(in the rows, 128 means zero)
One turn or mirror swaps these rows in pairs. Which row does each one swap with?
The rows were stretched afterwards, more along some directions than others.
Delit: [145 110 129 116 148 151 139 115 127 147 126 150 111 124 152 111 122]
duze: [115 109 166 114 118 151 144 131 137 146 163 123 116 133 142 152 134]
romer: [138 113  91 110 102 173 129 141 120 151 139 134  90 123 135 139 135]
mot: [113 113 170 117 131 153 143 126 142 142 165 124 115 136 145 151 135]
Kere: [149  76 132 141  96 174 134 122 160 119 138 123  97 131 130 133 143]
sev: [155  71 135 133 100 153 136 112 148 122 147 129  95 138 141 127 131]
ronob: [119 138 162 104 134 159 132 133 122 163 152 120 108 148 142 150 140]
Nedi: [113 110 133 132 108 155 140 131 105 169 152 128 122 120 106 151 117]
pepor: [113 134 112 114  97 116 140 143 101 156 127 129 109 120 130 136 147]
meb: [153  70 134 131 105 161 139 111 151 119 143 124  89 135 140 130 136]
gumiz: [147  95  88 128 118 119 111 119 110 158 143 153 109 102 140 128 113]
lemi: [137  87  95 125  96 131 168 133 131 103 137 118  93 134 156 115 143]
Les: [133  93 148 144 131 145 127 102  99 137 140 126 121 108 130 128 166]
pozon: [144 121 125 129  79 159 159 147 141 121 125 128 111 119 101 139 153]
rugo: [147 119  80 124 115 133 138 135  74 154 144 136 109  96 123 126 130]
ronug: [122 118 123 106 117 124 145 134 115 157 131 145 107 130 140 125 120]
leko: [132 120  83 117  76 110 153 157 132 135 129 121 105 125 123 145 132]
fes: [136  79 147 138 141 144 133  95  96 129 143 129 112 116 141 124 157]
dabov: [126 117 148 116 137 163 136 132 143 120 149 121 108 137 162 139 165]
Kupe: [130 106 103 130 115 137 141 126  80 164 145 140 119 106 112 135 112]
zefaz: [145 114  99 143 101 160 128 128 119 128 125 117 101 103 134 136 180]
Levu: [131 113  94 128  90 117 130 138 127 154 128 124 111 121 130 152 136]
Bened: [144  89 106 129 129 128 133 110  93 120 149 128 104 114 156 107 149]
kurak: [154  91 121 124 129 150 128 118 130 146 149 149 103 102 161 117 118]
tidem: [154 100 135 122 124 154 134 123 146 140 151 147 102 116 165 111 123]
sar: [155  87 121 148 113 188 136 115 146 119 124 120 103 112 128 134 160]
biru: [135 110  78 124  85 114 126 141 118 156 132 130 107 114 126 152 128]
guzis: [112 130 118 111 100 117 145 140 108 156 128 133 110 123 133 137 139]
tafab: [134 121 148 132  89 153 165 139 137 123 130 126 117 126 102 138 153]
zev: [134 126  98 141  94 148 136 136 111 129 120 112 107  99 126 140 182]
pibo: [169 115 100 107  99 116 136 134  97 134 159 132  88 116 151 117 144]
Veruk: [139 104  88 133 105 124 111 131 117 161 131 145 115 102 133 140 129]
bagi: [141 111 105 133 130 148 136 121  80 162 144 141 121 101 115 128 113]
Lan: [131 117 173 139 118 145 148 117 114 137 133 122 127 116 110 144 165]
Pipuz: [147 118 160 116 120 146 157 126 148 135 147 132  98 130 155 113 128]
Moru: [131 121  98 124  91 110 132 143 130 148 129 125 116 122 125 154 132]
deteb: [133 119  99 141  94 154 129 136 110 134 122 115 108 100 130 145 183]
desal: [157  91 110 116  89 129 137 135 147 113 151 126  88 139 150 119 130]
mal: [138 111 117 131 125 150 139 122  79 170 147 143 122 107 111 132 115]
Mezo: [131 100 167 149 135 149 136 104 101 139 138 127 132 112 116 137 165]
mobe: [140  79 137 141 134 139 127  94  93 134 148 129 111 116 149 120 156]
Buze: [118 118 169 115 123 156 137 131 138 143 165 122 114 137 154 143 149]
pum: [154 118 156 115 126 149 154 123 143 135 149 140 102 124 149 109 121]
folo: [149  94 137 125 139 151 134 116 140 141 153 154 106 111 157 118 112]
Mipi: [106 102 133 129 112 140 139 130 114 157 158 131 117 132 121 151 110]
logu: [145 118 127 130  76 159 160 142 138 128 126 127 112 116 100 137 148]
zop: [136 112 153 115 145 172 138 124 140 122 151 127 109 135 161 134 165]
madit: [155  81 132 150 106 176 135 115 155 124 132 121 104 123 125 135 147]
rif: [127 118 105 105 118 165 120 135 111 162 147 127  91 132 147 141 136]
pelad: [139 112  86 113  94 172 131 145 126 144 135 133  90 125 130 135 137]

kurak is swapped with duze
mot is swapped with folo
pibo is swapped with lemi
Kupe is swapped with biru

One turn or mirror swaps these rows in pairs. Which row does each one swap with?
The rows were stretched afterwards, more along some directions than others.
Zet: [122 146 127 126 147 133 132 142 131 123 126 101 134 109 127 132 120 111
 126 129 122 130 154]
lazi: [127 132 125 112 148 147 145 119 114 153 145 123 104 110 134 123 109 135
 125 138 112 121 135]
bav: [117 122 119 131 110 128  97 124 165 127 123 104 101 176 119 119 154 142
 140 125 108 125 131]
Bozu: [134 122 136 128 130 114 121 149 176 117 126 129 123 133 122 132 164 144
 128 164 120 142 161]
fabev: [140 124 102  98 139 129 119 129 143 142 148 150  99 155 119 124 133 170
 156 172 114 160  90]
tuv: [101 152 118 128 147 134 131 115 146 166 120 119 127 157 120 148 145 111
 141 130 108 127 138]
disen: [122 150 122 121 149 133 126 139 131 131 129  97 129 116 123 136 118 108
 135 129 117 131 144]
Lagi: [117 134 146 129 122 149 122 121 146 157 134 114 131 104 133 153 145  96
 125 120 104 125 161]
suto: [105 136 133 117 158 118 156 141 149 130 134 108 106 137 139 125 108 148
 135 146 100 122 155]
sezim: [138 132 105  94 148 139 124 139 144 133 148 151  98 143 127 125 130 172
 154 169 113 162 100]
pag: [134 134 125 128 104 126  93 129 126 157 136 130 135 109 118 139 115  82
 128 161 117 107 117]
Gez: [133 142 112 130 129 148 103 115 133 156 123 129 124 158 123 142 140 121
 152 129 114 143 101]
Dit: [121 114 141 156 139 112 156 147 161 114 122 116 123 166 131 139 131 159
 139 139 125 135 156]
Laf: [124 124 115 143 138 111 129 146 163 117 152 125 107 182 118 141 142 164
 178 168 103 155 141]
muko: [133 151 127 127  96 136  78 136 114 164 143 138 145 109 123 152 130  80
 133 148 128 117 116]
lin: [126 153 138 135 104 136  94 150 109 152 137 130 146  94 136 138 119  91
 124 132 140 114 139]
Gal: [125 122 109 135 152 108 139 139 161 108 146 128 100 191 110 124 126 177
 171 170 106 162 132]
mede: [123 121 120 141 134 107 128 141 160 112 151 134 109 184 121 140 138 167
 166 162 108 157 141]
zisit: [121 150  91 112 127 140  98 128 125 143 142 153 112 133 117 153 133 146
 154 156 116 179 102]
duvip: [129 141 127 120 119 156 109 129 128 157 130 132 135 142 139 146 145 110
 150 125 117 134 101]
Petos: [121 154 139 119 138 136 121 144 121 142 132 104 130 108 133 119 121 109
 121 133 129 118 155]
gonod: [107 144 142 102 130 133 138 162 150 126 137 113 118 132 147 132 121 134
 151 137 108 135 134]
Govi: [110 157 128 123 148 153 140 151 111 148 153 145 128 114 142 147 105 133
 152 130 113 159 125]
tozi: [124 126 121 135 126 124 123 143 150 126 163 134 113 168 129 152 150 150
 171 161 107 155 134]
Fef: [134 116 128 119 112 145 116 129 155 155 144 120 114 158 122 114 168 126
 151 116 104 118 111]
Poka: [125 119 118 121 108 145 100 126 163 143 134 119 105 176 123 120 169 133
 149 118 106 123 116]
Zel: [126 145  98 111 129 139 109 134 130 149 137 152 110 131 123 145 128 157
 153 152 121 163  93]
luk: [126 136 130 134 120 114 111 139 159 127 116 115 131 120 120 137 153 136
 119 146 128 130 155]
gidu: [151 112 126 110 141 120 125 133 146 144 138 131 121 139 116 111 119 118
 135 172 113 114 105]
lod: [124 120 111 137 154 108 136 140 163 111 147 124  99 192 108 121 127 172
 169 170 104 152 135]
geb: [125 131 133 139 152 133 150 158 151 117 134 105 114 140 142 145 134 154
 156 132 108 158 154]
fir: [133 123 117 132 130 117 122 141 148 123 163 139 112 176 120 140 153 155
 171 169 106 157 129]
Gem: [141 102 144 129 116 129 144 167 133 116 146 132 118 110 140 113 100 134
 120 145 126 114 126]
ziras: [127 115 144 153 136 121 163 144 143 131 131 119 137 139 132 149 132 138
 144 136 121 128 146]
nid: [131 131 116 130 131 125 118 141 140 139 162 139 121 163 128 158 152 139
 167 159 112 151 132]
Kezu: [129 146 133 130  97 141  87 138 103 163 145 143 150  96 128 141 125  76
 124 143 132 112 122]
laz: [137 132 118 149 130 105 109 145 139 124 118 122 143 123 122 140 148 138
 115 153 134 130 147]
gan: [151  96 146 117 115 147 142 150 122 142 163 145 112 101 141 114 114 131
 130 142 116 114 118]
vatim: [153 109 111  91 149 124 131 147 158 132 143 133 101 161 124 108 136 173
 152 169 118 141  96]
vul: [136 109 125 115 104 137 114 126 156 148 143 122 107 168 119 114 169 136
 148 120 108 119 109]
nuv: [106 137 127 108 151 121 148 133 146 137 131 107 105 135 137 126 104 146
 140 149 102 122 143]
zuv: [119 138 123 130 138 134 143 120 133 145 136 120 133 108 121 160 129 104
 138 139 102 131 142]
sidef: [143 115 132 119 121 145 123 141 147 154 145 125 117 149 132 112 165 133
 147 113 106 118 117]
solez: [156  96 145 122 125 142 149 159 131 133 161 149 111 112 141 112 117 145
 129 144 113 116 119]
Ral: [117 122 119 130 107 126  97 118 169 128 118 104 104 176 117 121 157 140
 138 124 110 126 132]
tur: [131 118 136 152 115 112 128 160 125 113 123 116 136 109 138 135 107 133
 110 137 141 117 134]
Lupi: [122 113 138 123 131 107 136 146 181 119 128 124 113 142 118 119 155 156
 129 158 110 141 165]
Gorab: [136 116 118 121 112 140 103 120 156 143 137 124 109 173 116 116 159 135
 150 118 107 130 107]
Zikek: [152 104 134 110 130 153 138 132 120 153 159 150 108 107 138 114 116 128
 130 143 113 115 118]
Ledo: [134 120 131 140 122 110 117 144 158 117 121 119 133 130 119 126 158 143
 116 148 132 134 153]

Fef is swapped with tozi
tuv is swapped with geb
fabev is swapped with Ledo
gonod is swapped with zuv
laz is swapped with vatim

